128 stands for zero in the data rows.
Here are some numbered points:
[ 84 120 114 160 144 179 127 150  52 105 108 170 159  89 112 152 152 128 215 102 118  84 157 113 126 135 109 147 124 127 112 203] 0
[129 175  97 139 128 103 132 113 112  91 153 196 148 149 128 158 138 148 136 109 105 155 134 133 161 112 153 125 153 146 147 132] 1
[139 158 120  94 132 127 187 101 115  59 145 163 151 153 138 129 147 158 180 129 127 231  82 118 111 123 131  72  97 149  93 137] 2
[101  85 112  59 112 127 162 137 118 134 171 207 148 162 131 133 132  96 110 160 174 169  82  79  88 143 113  22 108  88  70 172] 3
[108  63 106 122 132 104 115 154 132 169 139 172  93  99 115 105 113  94 104 156 155 146 122  80 129 120 122 101 102  84 137 136] 4
[143  64 107  74 130 133 149 100 150 167 100 118 157 105  83 126 122 131 141 125 108 181 148 129  71 143  58 105  82  88  89 156] 5
[144 157  91 138 162 148  86  65 138 108 100  96 137  73  72 120  91 123 149 111 114 161 146 163 126  69 125 168 109 142  77 149] 6
[138 151 162 161 119  88 119 125 134 149 167 152 100 138 133 103  93  92  70 174 129 104 115 140 148 117 189 136 143 138 186 119] 7
[ 94 152 131 170 121 145 172 112  76 104 174 155 161 141 153 132 121 117 174 116 110 108 122 126  97 145 179 109 143  92 164 184] 8
[148  88 155 101  65  89 104 121 175 106 128 155 134 157 170 135 189 156 113  95  60 127 174 124 123 103 118 123 201 124 145 157] 9
[124  70 130 149  92 155  80 101 182 162  87   9 109 110 187 112  90  57  45 150 109 142 108 134 143  67 184 176 111  37 113  74] 10
[106 126 155 109 131 122 107 102 117 105 182 165 142 150 139 152 118 130  62 135 128  85  99  90 168 130 171 160 209 213 190 147] 11
[161 228 168 172  93 108 174 115 137  78 134 102 148 187 155 112 147 172 130 137  78 164  97 160 161 116 202 107 145 149 155 100] 12
[122 140 144 168  54  82 188 151 158 164 177 178  99 215 154  74 155 122  63 146 127 121 159 117 104 170 190  55 168  66 157 123] 13
[107  81 167  98 166 194  63 156 137 154  84 101  98  64  90 131 119  90 176 143 202  46 115 117 125 140  49 168  89 162  76 159] 14
[108  81 204 143 125 117  88 170 162 135 104  57 119  76 143 139 127 155 158 141 151  84  98 118 175 121 143 217 168 122 165  97] 15
[119  85 111  97 118 131 109 152 157 159 114 114  91  93  96 133 146 165 151 109 191 107 130 103 134 133  83 164 146 150  97 114] 16
[130  97 157 109 117 136 116 120 142 161 125 115 143 126 131 122 117  84  88 159 106 125 140 146 103 143 126 136 120 100 122 121] 17
[119  67 122  92 179 134  91 113 154 161 142  87  72  66  96  95  80  95 111 150 194 135 114 100  74 124 108 111  86 113  95 118] 18
[135 136 139 142 136 121 152 139 145 138 102  52 137 119 155  71  97 103  96 164 134 143  70 112 100  77 155 100  99 106 115 102] 19
[135 143 127 125 174 160  51 132 148 152 132  85  90  82 114 152  61  45 116 157 146  85 125 183 122 123 113 140  63  84 105  81] 20
[ 95 104 150 109 114 129 169  48 171 134 184 155 200  73 108 170  57  88 147 156  79 131  97 146  53  64 185 189 158  69 150 181] 21
[ 97 138  90 155 125 144 176 137 105 114 147 143 148  95  99 130 106 121 205 126 127 132 124 136  91 120 123 121 105  63 112 172] 22
[128 130  82 121 115  88  65 153 147 131 131 135 127 130 170 106 160 115 101  82 108  91 153 106 100  81 116  89 174 109 125 124] 23
[129 155 187 201 101  87 164 187 104 115 148 142  70 158 144  84 156 160 123 182 147 160 144 138 167 159 222  94 136 100 130  83] 24
New points follow, each followed by the numbers of its two nearest points above, nearest first.
[123  90 102 105 124 121 111 150 145 167 117 123  93  88  83 128 142 162 143 109 174 106 157 115 121 137  81 170 147 147 105 113] 16 4
[118  72 114  90 173 141 117 118 139 165 146  92  73  82  93 102  83 108 117 153 210 147 108  94  79 146 109 101  78 115  90 115] 18 4
[145  97 160 129 105 127 166 144 143 101 105 135  79 181 159  89 197 179 101 117 128 156 169  90 135 161 123  98 145 178 126 120] 9 24
[120 137 149 168  57  80 173 150 157 161 185 183  88 217 161  69 158 118  56 145 132 115 163 110 105 167 200  46 175  71 159 129] 13 24
[135 112 108  94 129 101 123 141 117  91 154 131 124 157 150 109 148 141 105 110 126 142 127  99 104 129 101  46 146 137 113 147] 23 1
[117 112 129 142 149 128 149 147 113 101 107  89 137  99 110  95 133 159 145 126 119 140 136 107 135 137 101 176 149 177 148 121] 16 17
[148 136 135 115 126 127 143 110 135 111 135 175 105 181 159 157 169 155 148  82 129 129 165 138 137 184  99 137 134 171 175 121] 1 9
[107  66 103 132 138  99 120 153 135 166 135 173  86  91 112  87 107  90 101 162 160 150 124  76 124 110 124 109 104  94 138 136] 4 18
[141 123 132  91 140 121 152 114 120  75 137 131 136 127 145 129 143 148 154 135 115 211 100 116 112 124 123  91 104 142 108 121] 2 1
[133 142 119 128 176 161  34 132 150 161 134  75  90  79 118 155  67  41 104 147 141  71 137 187 119 124 116 149  71  82 110  70] 20 17
[139  97 142 101  83  93 100 118 168  98 134 158 129 151 167 137 176 150 117  90  82 124 161 116 126 100 122 119 195 129 141 157] 9 23
[155 235 148 190 103 106 181 120 124  98 141 107 153 179 152 114 133 164 129 137  74 158 100 161 153 115 211 109 138 130 170  91] 12 1
[135 169  96 135 127 107 120 129  89 105 143 187 152 157 144 146 144 125 112 116  96 144 134 133 158 117 141 108 140 144 144 133] 1 8
[128 130 111 137 184 135 136 132 113 129 119  58 118 102 155 106 118 152 119 105 123 105 115  84  83 111 133 111 115 156 158  93] 19 17
[ 97  74 220 110 131 171  93 130 148  96 115  95 145 103 138 170 111 100 159 170 148 119  83 138 183 147 133 185 126 111 117 146] 15 17
[163 143 135 115 138 106 160  97 190 138 132 150 119 125 109 143  94 121 129 135 105 128 155 172  69  92 118 111  99  97 122 129] 17 5
[ 83 116 114 169 147 182 129 156  47 114 103 165 148  87 108 131 150 120 199 109 121  71 164 107 126 137 103 153 129 143 115 206] 0 22
[134 169 121 148 146 140 146 116 129 111 122  98 144 129 148 137  97 112 128 139 103 147  82 136 143 101 158 130  91 123 153  96] 19 17
[132 138  82 122 118  96  65 159 142 132 118 134 127 126 167 102 163 114 109  78 114  77 153 109 102  73 100  90 169 125 112 133] 23 9
[123 159 118 202 110 140 201 150  40 170 114 184 122 173 115  65 161 134 110 133 146  88 202 133 116 186 148 129 140 167 138 171] 8 0
[137 179  73 122 129  96 114 126 106  91 149 210 146 149 134 165 149 145 137  96 104 152 137 132 157 104 130 102 145 145 135 128] 1 23
[147 235 172 201 103  96 170 133 128  84 137  93 150 167 161 110 138 170 147 136  75 143  89 157 163 102 223 124 155 133 181  94] 12 24
[119  94 139 133 154 126 137 144 119 104 107 109 125  82 100 100 137 156 159 129 119 153 150 112 125 139  95 170 136 166 136 127] 16 17
